(in the rows, 128 means zero)
One turn moves every row onto another: examples first, then more rows asked:
k205: [124 137  98 121 150 144  93  95 128 155 104 130 120 144 109 139 114 112
 135 160 114 152 157 171 110 177 124 106 152 130  68  62 137 142 113 129
 125 150 133 171 129 135 144 120 142 118 122 134 144 119 144 144 104 120
 140 149 124 166 121 135 102 155  94 134]
k343: [160 114 130 107  97 121 141 135 156 110 105 133 156 125 131 141 101 118
 146 123 122 141 106 167  89 119 101 155 128 118 111  94 138 114  71 134
 143 181 140 133 131 142 153 100 165 123 138 155 160 128 129 141 117 150
 167 115  98 134 149 131 115 169 117 118]
k122: [109 143 152 128 144 114 122  94 143 112 153 138 130 130 121 140 112 133
 112  86 110 126 163 155  90 119 123 138 116 149 116  47 171 151  97 139
 136 112 133 154 162 127 130 127 115 122 131 136 130 129 139 164 112 115
 162 134 127 111  91 170 113 131  98 131]
k641: [124  87 110 110 115 120  96 124 136 141 134 116 141 110 119 116 132 116
 129 145 125 109 128 161 117 151 160 121 143 103 105 109 142 127 145 126
 122 113 147 136  55 164 128  95 135 120 109  96 124 152 157 158 100 128
 122  88 152 139 156 143 104 157  72 154]
k998: [103 146 117 130 134 141 125  99  82  97 107 121 135 127 145 158 120 148
 153 137 132 132 147  98 117 127 118 129 145 107 116 131 111 127 142 136
 160 158 115 122 129 106 111 130 128 107 160 170 126 158 139 158 117 132
 119 102 131 142 111 115 131 129 115  96]
k407: [157 131 185 129 131  98 106 130 121 107 151 100 161 131 123 115 147 118
 125 133 108 141  87 123  99 137 144 129  99 113 128 113 136 118 127 165
 113 139 130 121 141 142 153 137 149 146 103 142 149  97 114 160 150  87
 127 110 116 139 138 140  88 166  93 160]
k438: [102 139 110 110 160 143 124 103  84  87 119 119 133 119 120 170 136 145
 144 119 153 121 145 120 122 104 122 112 150 143 112 136 100 129 125 125
 157 165 130 128 122 137 111 120 135 116 141 181 119 162 130 157 105 129
 126 103 117 137 106 106 143 119 107 102]
k66: [109 111 101 113 141 129 124 101 173 116 126  94 126 124 153 131 126 146
 108 134 119  99 115 168 163 117 140 163 159 127 101 141 158 111 111 128
 148 175 118 123  93 111 149 130 157 124 107 102 164 130 129 151 136 109
 145 129 120 109  98 148 105 135 131 148]
k586: [127 127 136 138 136 139 151  89 120 100 154  73 137 107 127 167 128 141
 123 128 168 120 136 156 109 101 108 146 123 105 101 123 112 168 155 137
 146 124 168 129 107 130 150 114 133 126 156 104 132 119 105 149 146 129
 147 112 139  82 104 146 109 137  69 134]
k849: [107 129 124 113 145 165  93 122 133 102 152 149 170 136 148 115 131 161
 135  85 160 131 169 146 101 116 133 139 163 126 136 120 155 118 114 140
 135 162 135 131 116 178 165 123 151  99 139 101 131 108 129 123  86 134
 126 140 117 138 140 135 102 154 101 105]
k852: [114 100  97 107 124  92 132  78 165 113 150 112 162  91 146 123 145 122
 142  93 119 100 159 150 139 157 140 118 128 105 150 111 137 131 158 141
 126 128 131 112  97 137 160 133 175 117  95 130  88 133 114 122 125  80
 169 136 113 107 127 149 113 160 130 160]
k459: [117 115  85  94 146  92 133  90 140 103 142 123 174  95 157 125 144 124
 132  94 130  81 147 148 130 148 143 116 118  94 154 117 135 128 157 137
 129 126 154 141 104 125 142 140 173 113 115 118 103 132 106 109  95  97
 175 144 112  98 107 140  96 144 151 139]
k873: [122  93  91 128 128 116 127 120 124 106 118 163 152 138 129 135 142 123
  97 109 138 120  80 137 147 140 126 106 121 100 115 109 150 109 128  97
 120 151 142 151 139 119 155  98 133 114 129 164  89 120 145 132  94 126
 114  77 114 134 135 110 151 130 107 137]
k428: [148 137 138 128 139 114 149 102  91  89 135  93 108 116 101 112 147  94
 119 137 147 170 136 161 111 142 131 128 120 125 116 105 125 104 157 122
 125 140 163 156 118 108 166 134 129  99 115 149 162 118 124 153  51 114
 112 119 136 140 104 150 145 153 118 153]
k731: [112 126  99 115 163 143 107  83 125 140 122 132 128 146 105 128 112 114
 121 138 124 138 151 181 129 165 139  96 140 158  70  67 137 156 117 121
 125 159 140 164 104 150 139 122 160 134 107 135 136 114 126 172 103 117
 153 167 121 166 125 113 115 151  93 143]
k126: [ 98 118 186 110 128 137 157  77 117 114 109 104 152 121 170 122  98 136
 117 111 136 117 151 172 134 157  99 130 108 130 119 111 140 142 164 140
 105 151 119 156 110 139 172 118 139 160 144 130 128 121 116 163  93 119
 181 124  97 136 139 132 110 183  97 165]
k895: [160 131 176 125 131  86 112 117 110 102 144 104 171 126 139 127 135 123
 117 144 119 135  82 120  98 131 140 131  86  87 138 122 137 119 119 148
 116 146 154 137 128 133 126 122 154 160 119 126 143 104  99 171 140 109
 146 110 127 120 124 133  62 161 109 143]
k483: [124 135 129 136 116  99 125  91 110 118 132 123 117 149 151 111 115 144
 114 121 150 124 108 112 124 131 163 178 141  84 110  96 141 110 117 130
 107 141 140 118  75 163 105 137 160 101 108 154 116 156  86 146 108 127
 124 129 153 109 138 118 129 169 126 148]
k50: [132 108 142 133 147 108  78  97 109  89 130  86 138 114 135 128 142 110
 145 133 131 116 136 142 154 138 141 148 111 128 119  84 149 127 164 167
  79 120 151 130 121 145 153  82 172 167 175 148 128 141 134 173  98 110
 118 105 161 133  92 112  88 154 109 123]
k159: [115 110 121 142 140  91 110  84  99 112 169 120 119  70 134 142 126 121
 137 119 119 122 144 174  98 144 123 141 147 135 122  95 121 109 113 133
  88 131 171 150 130 142 163 102 159 108 126 177  85 171 116 158  92 145
 138 137  81 122 115 137 134 146 140 139]

k459 goes to k731
k428 goes to k483
And these:
k122 goes to k50
k852 goes to k205
k641 goes to k343

One turn moves every row onto another: examples first, then more rows asked:
k260: [109 101 118 112 104 145 128  82 155 120  95 145 146 131 169 107  74 129
 118 160 126  89  93 136 156 145 112 106  81 132 109  99]
k167: [121 131 121 110 115 141  85 129 123 107 110 115 140 164 120 124 137 150
 114 140 151  98 148 114 127 125  90 125 136 153 170 125]
k185: [115 133 143 119 114 125 123 110  98 115 137 155 107 123 156 146 121 160
 131 124 125  74 103 137  89 173 120 107 107 152 132  91]
k572: [ 96 128 123 151 109 160 136 130 131 135  96 163 107 155 160 146 100 133
 103 134 133  96 139  85 105 134 100 131 136 109 148 106]
k137: [105 114 156 153  86 114 117 106 172 148 124 151 106 145 162 142 110 117
  92 126 153  99 122 120  91 140 169 113  96 140 116 121]
k715: [140 184 124 144  83 162 128  95 106 127 142 118 100 129 128 154 113 117
 126 128 139 102 109 109  91 147 102 135 108 136 120 149]
k847: [132 123 143 156 120 150 103  83 175 119 107 136  91 138 118 139 134 107
 127 115 173 137  92  88 149 141 146 135 131 125 117 118]
k714: [110 116  86 148  87 107  64 137 155 130 102 141 136 118 138 124  96 122
 121 112 149 112  94 127 161 166 120 143 104 141 159 137]
k503: [144 136 121 127  90 165 121 102 125 111 119 106  98  81 119 111  91 106
 124 142 114  91 123 126 143 166 129 120 108  80 134 121]
k816: [ 98 112 135 157  94 159 113 134  99 132 158 120 149 154 148 150 129 130
 139 113 137 133 129 110 116 161 126 128 126 149 161 154]
k362: [129 119 128 143  93 154 129  90 103 139 106 138  95 122 172 105 113 121
  81 133 135 127  81 101 120 110 154 133 108 118 133 112]
k736: [152 145 143 146  83 150 111  90 152 109 130 167 165  94 147 133  72 136
 126 131 166 117 111  95 128 108 150 125 122 121 136 113]
k182: [109 105 142 168 146 141  80 113 133 138 135 112 113  99 113 133 107 138
 148  97 117 103 127 112 127 130 124 126 144 122 132 118]
k619: [121 111 112 111  94 134 115 115 128  99  91 153 132 106 120 153 133  93
 130 147 186 118 117 128 149 169 145 104 131 175 153 133]
k51: [133 132  98 156  91 125 115 121 154 106 103  90 165 109 116 121 117 104
 148 111 176 115  91 133 157 150 101 107 113 121 122 155]
k647: [ 89  93 132 155  99 147 125 117 108 128  99 120 152  78 149 120 122 126
 128 149 162 108 116 137 132 186 131  95 124 108 171 137]
k644: [143  99 168 127 109 122 112 101  90 123 131 143 127 115 146 117 116 157
 146 141 112 111 115 129 137 188 114 113  93 129 147 142]
k894: [134  96 109 110  65 167 116 104 144 117 121 161 161 137 115 147 110 102
 123 124 135  93 118 133 162 158 146 125  73 137 123  96]
k206: [112 165  80 142  85 156 110 143 142 108 138 102 138 110 126 143 115  95
 132  93 151  91 125 132 131 143 123 113 139 129 142 129]
k364: [105  57 136 115  80 108 125 107 150 136 112 154 131 140 143 139 110 132
 121 123 183 104 119 115 127 143 146  79 115 142 112 133]
k388: [115 157 116 128 118 138 118 124  99 153 111 124 126 106 125 144 133 110
 137 148 134 111 111 152 136 145  99 106  90 106 158  89]
k769: [108  85 150 144 104 154 109 148 147 142 117 147 148 136  89 151  97 160
 107 151 144  98  88 112 128 172 142 125 122 150 143 121]
k294: [134 121 135 140  76 138 110  96 128  93 134 120 139  87 143 132 110 142
 137  97 161  90 110 103 110 175 138 111 144 160 131 181]
k996: [129 126 157 141  68 117  93 120 143 143  96 107 127  86 124 162 121 130
 107 118 181  97 137 118 111 153  98 116  81 139 146 136]
k906: [ 96  94 119 119  80 162 134 130 129 136 107 143 172 131 162 123  98 149
 105 162 126  76 121 105 119 110 136 113  96 131 116 103]
k528: [167 128 135 137 102 130 121  68 140  85 142 125 123 119 150 115 131 135
  99  81 146 100 100 142 135 172 132 100 117 138 132 134]
k92: [ 93 115 109 123 104 134 123 168 114 130 122 112 149 121 108 147 106 129
 174 146 142  94 104 120 126 147  92 111 105 134 126  96]
k114: [121 123 114 153 102 114 112 140 160  95 118 139 110 152 125 154 157 139
 121 108 174 120 114  91 110 129 141 132 146 139 112 114]
k620: [119 146 144 130 106 162 155  78 122  89 104 120 132 126 116 114 126  99
 113  98 138 109 111 114 130 106 140  99  98 114 107 115]
k417: [ 88 134 143 140 105 159 144 101 147 115  92 120 100 158 121 125 112 156
 118  86 128  91 106 122  94 161 126 132 130 168 126 123]
k696: [109 155 102 152 111 175 122  86 110 126 103 182 148  96 150 126 126 141
 162 120 132 103  87 141 108 151 135 116 127 128 120 132]
k782: [112 117 140 155 101 124 111 133 128  92 100 155 171 114 106 133 111 103
 102 169 155 105 104 132 145 138 130 113  83  92 108 131]
k141: [129 134 146 147 134 134 117 100 131 119  90 144 133 136 156 125 138 152
 145 133 132 108 177 110 107 138 138 142 105 125  93 128]
k393: [114 167 138 104 123 118 122 100 129 143 115 116 135 118 147 120  99 163
 115 135 117  97  89 114 104 106 104 110 118 122 132 141]
k413: [118 129 123 111 118 113 135 114 145 107 120 157 121  96 157 125  85  98
 126 123 107 127  92 133 149 155 163 112 116 131 111 156]
k382: [ 98 120  95 145 101 181 118 102 140  98  63 143 145 123 130 115 127 142
 135 153 150 101 102  91 161 123  98 143 125 114 108 117]
k831: [100  93 116 104 104 171 110 109 133 179  92 119 110 112 121 147 162 131
 124 120 139 116 113 104 125 133 136 107 107 157 124 108]
k614: [135 168 102 143 128 155 113 106 160 102 102 126 135 127 146 125 127 142
 116 148 136 103  72 100 135 109 107 143 114 131 114  76]
k967: [ 96 126 104 110 105 156 109 114 130 168 112 112 107 109 116 136 135 160
 154 126 148 110 103 115 131 132 113  97 113 186 123 111]
k107: [ 99 156 125 161 107 163 125 106 136 105  95 163 153  98 164 143 120 126
 143 116 137 107  60 146 112 136 131 142 112 133  85 117]
k238: [122 106 139 150  76 111 106 106 153 135  78 137 122 121 102 133 137 155
 104 128 186  77 142 109 113 160 106  96  82 136 135 122]
k880: [100 109 122 149  82 152  95  86 161 115 106 118 121 117 161 107 132 108
 115 174 155 133 115 120 141 147 162 141  90 126 108 159]
k81: [ 87 113  98 146  66 148  75 137 176 128  99 162 118 108 142 130  99 112
 104 113 143 115  96 131 141 148 105 135 101 127 145 133]
k965: [ 96 110 129 134  96 178 119 109 179 139 116 126 146 125 125 166 115 123
 139 177 170 113 138  80 132 144 130 116 135 124 133 135]
k916: [130 142 144 109 118 139 123 112 133  93 110 154 117 125 172 124 142 143
 155 118 113  89 169 139 109 136 111 108 118 129  97 123]
k84: [178 138 142 126  93 114 108  94 138 108 121 167 171  87 160 144 104 114
 113 118 166  97  98 111 123 130 139 109 130 112 144 122]
k209: [147 130 116 102  53 174 118 130 127 110 129 159 157 130 147 123 119 121
 121 109 135 118 140 127 146 167 150 111  69 130 141 125]
k648: [119 113 160 166 133 141 103 137 148 121 126 112 125 120 122 111 120 165
 129  85 134 115 115  92 128 117 128 112 138 120 109 105]

k393 goes to k769
k503 goes to k572
And these:
k182 goes to k81
k528 goes to k114
k388 goes to k906
k967 goes to k894

